(in the rows, 128 means zero)
Families of rows that turns and mirrors carry onto each other, the same ones carrying the whole set onto itself: the rest of each named row's family, in list order:
4 families of 8 rows:
J400: [118 123 129 102  91 128 149 111 152 158 132 131 126 128 124 100 112]
J783: [110 131  78 154 126 142 112 135 172 140 135  94 128 109 157  95 143]
J878: [114 141 120 127 128 139 118 147 185 147 158 106 137 126 139 132 167]
J562: [134 124  95 144 124 120  99 116 150 143 118 140 146 116 164  99 100]
J140: [148 119 134 115  94 118 132 119 159 161 137 141 127 134 126 127 107]
J624: [147 122  86 125  97 124 103 132 129 150 103 135 135 120 149 110 119]
J24: [130 117 125 108 118 124 144 105 140 152 138 132 112 137 121  99 123]
J899: [133 121  83 108 111 108  98 122 144 140 115 148 149 129 146 118 112]
J275: [107 130 118 120 124 144 122 138 184 160 168 108 149 139 137 133 159]
J205: [ 99 120  80 148 121 148 110 118 170 168 154 103 158 136 160 102 126]
J134: [107 144  68 130 120 142 108 144 175 145 139 106 147 124 150 119 163]
J860: [134 144 138 129 133 117 118 108 140 148 130 153 126 134 147 113 119]
J408: [129  95  94 104  99 137 120 109 144 171 113 116 137 114 144  91 114]
J685: [111 131  71 138  98 151 108 143 155 162 137  89 138 131 149 114 158]
J653: [ 85 154 132 132 105 141 127 117 174 170 155 115 148 141 150 119 132]
J706: [126 155 143 125 107 118 123 119 155 143 116 150 131 116 148 111 114]
J833: [108 126  88 134 112 146 107 130 164 158 121  84 120 103 157 101 157]
J620: [153 130 136 123 100 113 125 128 161 148 128 142 117 122 131 126 114]
J451: [111 154 120 140 134 139 131 126 163 144 149 104 108 128 139 109 164]
J348: [ 99 142 123 133 129 145 129 109 161 173 166 115 138 154 143 117 145]
J651: [115 150 127 144 106 138 121 136 187 167 161 109 134 139 144 141 146]
J673: [ 95 125  96 134 113 150  98 114 165 184 136 101 158 129 171 113 135]
J256: [110 140  78 145 103 149  97 140 155 169 138 101 151 136 162 123 152]
J580: [141 110  82 117  90 128 108 125 129 162 113 134 146 132 144 110 112]
J343: [140 118 133 106 119 106 108 124 155 141 133 149 138 131 136 130 116]
J133: [133 110  76 100 104 111 111 124 144 137 114 136 136 125 133 111 118]
J603: [135 127 108 128 116 127  93 117 146 158  97 134 140 103 169 104 117]
J803: [115 140 120 136 101 140 130 139 186 161 160  96 119 132 132 133 153]
J509: [130  95  80 122 110 127 125 112 148 147 126 120 131 118 138  85 104]
J40: [ 98 154 126 131 103 136 137 133 173 143 140  98 110 116 137 108 154]
J964: [140 106 125  96 113 108 122 126 154 139 134 137 126 126 122 123 121]
J618: [100 133  67 123 114 146 112 135 175 160 148 107 160 138 148 120 154]

Same family as J964: J878, J899, J275, J134, J343, J133, J618
Same family as J40: J400, J408, J653, J706, J833, J673, J603

Families of rows that turns and mirrors carry onto each other, the same ones carrying the whole set onto itself: the rest of each named row's family, in list order:
5 families of 4 rows:
J214: [156 121 151 107 127 140 122 124 124 127 153 115 153 145 133 120 118 116
 137 149 156  94 126 163 140  81 137]
J776: [122  97 114 133 134  95 115 115 126 118 139 153 133 125 144 138 136 136
 134 140 111 142 144 113 127 117 148]
J729: [113 124 102 136 107 111 122 103 130 108 119 127 107 115 159 133 141 145
 118 146 117 108 166 120 107 122 146]
J806: [155 144 130 105 147 148 133 122 114 119 152 119 146 132 145 118 130  97
 143 117 155 106 148 159  99  90 152]
J305: [133 128 138  85 134 149 113 120 138 114 106 146 138 133 139 127  92 140
 139  90 160  80 142 142 134  87 150]
J950: [114 108 121 108 129  97 104 119 120 123 140 160 133 125 125 135 145 142
 155 151 123 135 125 102 127 121 133]
J199: [128 143 134 110 123 135 118 123 137 111  98 136 130 132 124 131  90 136
 124  70 153  93 150 125 124 106 144]
J970: [ 97 128 116 105 121 113 113 122 120 127 112 138 105 126 122 153  88 154
 155 128 141 117 124 109 134  92 130]
J558: [149 103 126 150 117 116 133 127 148 123 127 113 140 128 153 119 111 133
 110 148 121  94 136 138 126  99 127]
J815: [107 127 113  93 111 124 106 106 124 120 120 147 110 118 149 122 144 148
 157 173 135  89 141 122 116 117 132]
J96: [142 168 140 109 131 142 134 130 111 121 146 114 130 132 122 122 130  95
 144  99 162 110 139 132  93 114 139]
J733: [117 174 149  97 106 125 110 118 127 109 137 117 120 140 116 116 133 110
 139 102 154 111 158 135 107 125 166]
J696: [141 144 152 140 103 119 130 136 132 128 138  96 137 148 108 126 111 111
 120 110 139 110 134 134 123 115 125]
J640: [130 122  96 144 123 118 144 127 130 131 130 129 121 108 164 122 132 122
 136 142 119 111 139 116  81 110 129]
J742: [116 110 107 122 131 112 125 110 126 117 112 131 114 123 143 155  82 155
 129 126 128 118 140 124 133  82 153]
J465: [127 131 142 119  99 119 118 140 134 137 129 123 139 130 122 121 119 136
 152 160 141  85 112 118 129 111  98]
J880: [121 130 102 111 120 126 126 131 123 138 135 140 124 105 155 119 139 125
 168 164 135  99 124 115  91 106 119]
J369: [143 139 152 107 129 118 103 124 131 105 137 153 158 144 122 113 140 110
 131  79 137 120 148 118 122 133 152]
J415: [153 120 149  90 140 126  98 119 132 106 144 162 165 140 137 108 135 115
 136 101 144 112 150 137 131 116 161]
J671: [133 142 136  92 128 144 116 102 126 103 144 125 134 134 148 114 129 113
 130 123 151 103 165 168 122 100 181]

Same family as J671: J729, J815, J733
Same family as J96: J806, J640, J880
Same family as J199: J305, J970, J742
Same family as J214: J558, J696, J465

